In the rows, zero is written as 100.
A single turn carries every row of the set below to another of its rows. Some are shown first; where does it send the rows asked next?
ratos: 105, 84, 93, 106, 84, 60, 84, 89, 114, 117, 99, 78, 108, 96, 103, 98
Rikuf: 74, 99, 95, 100, 101, 78, 100, 97, 119, 132, 105, 70, 88, 124, 107, 98
baz: 84, 77, 104, 91, 103, 90, 100, 116, 114, 65, 95, 108, 72, 122, 110, 105
guze: 98, 103, 118, 70, 75, 69, 59, 99, 97, 76, 108, 79, 84, 121, 108, 115
bab: 124, 127, 117, 109, 75, 80, 91, 133, 119, 89, 110, 70, 73, 107, 100, 111
bome: 70, 117, 99, 81, 84, 63, 98, 118, 109, 88, 110, 86, 80, 113, 137, 103
pega: 121, 130, 104, 111, 95, 65, 108, 133, 114, 88, 116, 73, 77, 106, 104, 112
ged: 96, 88, 103, 68, 80, 100, 95, 109, 114, 77, 94, 116, 69, 95, 96, 104
sutof: 86, 65, 109, 91, 99, 85, 78, 98, 122, 82, 103, 93, 84, 94, 116, 103
zev: 99, 83, 77, 105, 101, 82, 122, 131, 123, 103, 92, 88, 87, 133, 92, 103
bebis: 96, 83, 102, 128, 96, 76, 97, 118, 118, 101, 92, 83, 79, 143, 109, 113
tef: 73, 100, 103, 101, 85, 91, 97, 107, 115, 115, 93, 75, 87, 148, 103, 94
gevap: 104, 110, 94, 70, 92, 80, 92, 82, 102, 126, 104, 81, 86, 115, 71, 109
Tam: 85, 86, 105, 87, 92, 72, 89, 89, 107, 77, 100, 110, 85, 90, 121, 98
lig: 91, 115, 89, 77, 89, 97, 115, 111, 110, 118, 94, 89, 73, 138, 78, 104
netam: 127, 109, 93, 92, 89, 68, 99, 95, 101, 112, 97, 103, 70, 107, 76, 127
fefi: 122, 120, 111, 102, 65, 77, 90, 129, 118, 85, 108, 66, 96, 101, 101, 92
pegoz: 103, 111, 96, 70, 81, 86, 98, 94, 95, 106, 93, 88, 91, 140, 70, 100
fifot: 93, 73, 91, 71, 103, 96, 106, 117, 120, 72, 99, 106, 78, 104, 95, 102
tiz: 107, 83, 111, 73, 94, 87, 81, 93, 104, 70, 100, 112, 71, 102, 92, 116
dokev: 121, 122, 93, 98, 90, 65, 112, 132, 118, 89, 117, 68, 95, 93, 99, 97
fik: 92, 121, 105, 88, 83, 70, 89, 75, 97, 125, 100, 86, 83, 119, 96, 106
Fegot: 89, 116, 108, 70, 79, 79, 93, 126, 100, 70, 101, 93, 67, 140, 109, 115
Peti: 80, 77, 109, 96, 103, 93, 91, 111, 126, 85, 101, 102, 62, 101, 120, 112
fesup: 94, 94, 96, 74, 117, 61, 81, 107, 115, 99, 127, 69, 75, 102, 109, 128
popa: 129, 92, 98, 84, 70, 92, 88, 110, 110, 103, 88, 94, 80, 122, 66, 115
Muk: 98, 88, 100, 78, 109, 72, 93, 89, 106, 82, 107, 112, 71, 85, 105, 116
dulu: 88, 98, 103, 99, 101, 66, 83, 77, 103, 118, 105, 69, 98, 131, 98, 102
gera: 88, 90, 94, 87, 101, 98, 102, 113, 119, 115, 98, 72, 83, 149, 79, 104
Nane: 130, 118, 106, 107, 99, 63, 100, 129, 109, 76, 116, 67, 87, 118, 93, 111
saf: 125, 110, 102, 97, 79, 80, 94, 135, 128, 94, 115, 59, 94, 92, 93, 99
tuta: 105, 90, 85, 50, 105, 71, 91, 119, 106, 76, 116, 75, 92, 117, 85, 115
sepev: 107, 96, 84, 88, 64, 95, 113, 128, 118, 102, 81, 98, 87, 124, 83, 95
pegu: 85, 98, 94, 66, 95, 92, 92, 135, 132, 104, 116, 74, 60, 108, 107, 121
pomo: 120, 116, 101, 104, 84, 64, 104, 131, 111, 75, 110, 67, 104, 111, 101, 91
buz: 90, 121, 94, 52, 74, 76, 94, 114, 112, 101, 112, 90, 73, 87, 108, 110
Vedeg: 85, 79, 102, 72, 90, 79, 74, 122, 117, 75, 110, 62, 99, 129, 109, 100
vali: 93, 89, 105, 124, 79, 76, 83, 105, 127, 125, 95, 79, 79, 109, 117, 109
bis: 114, 108, 92, 100, 84, 49, 99, 83, 92, 103, 94, 100, 98, 107, 99, 105
vuzi: 131, 111, 114, 107, 89, 76, 84, 130, 121, 89, 117, 59, 81, 106, 92, 114

Fegot -> tuta
fefi -> vuzi
pegoz -> gevap
And these:
vali -> bebis
ged -> tiz

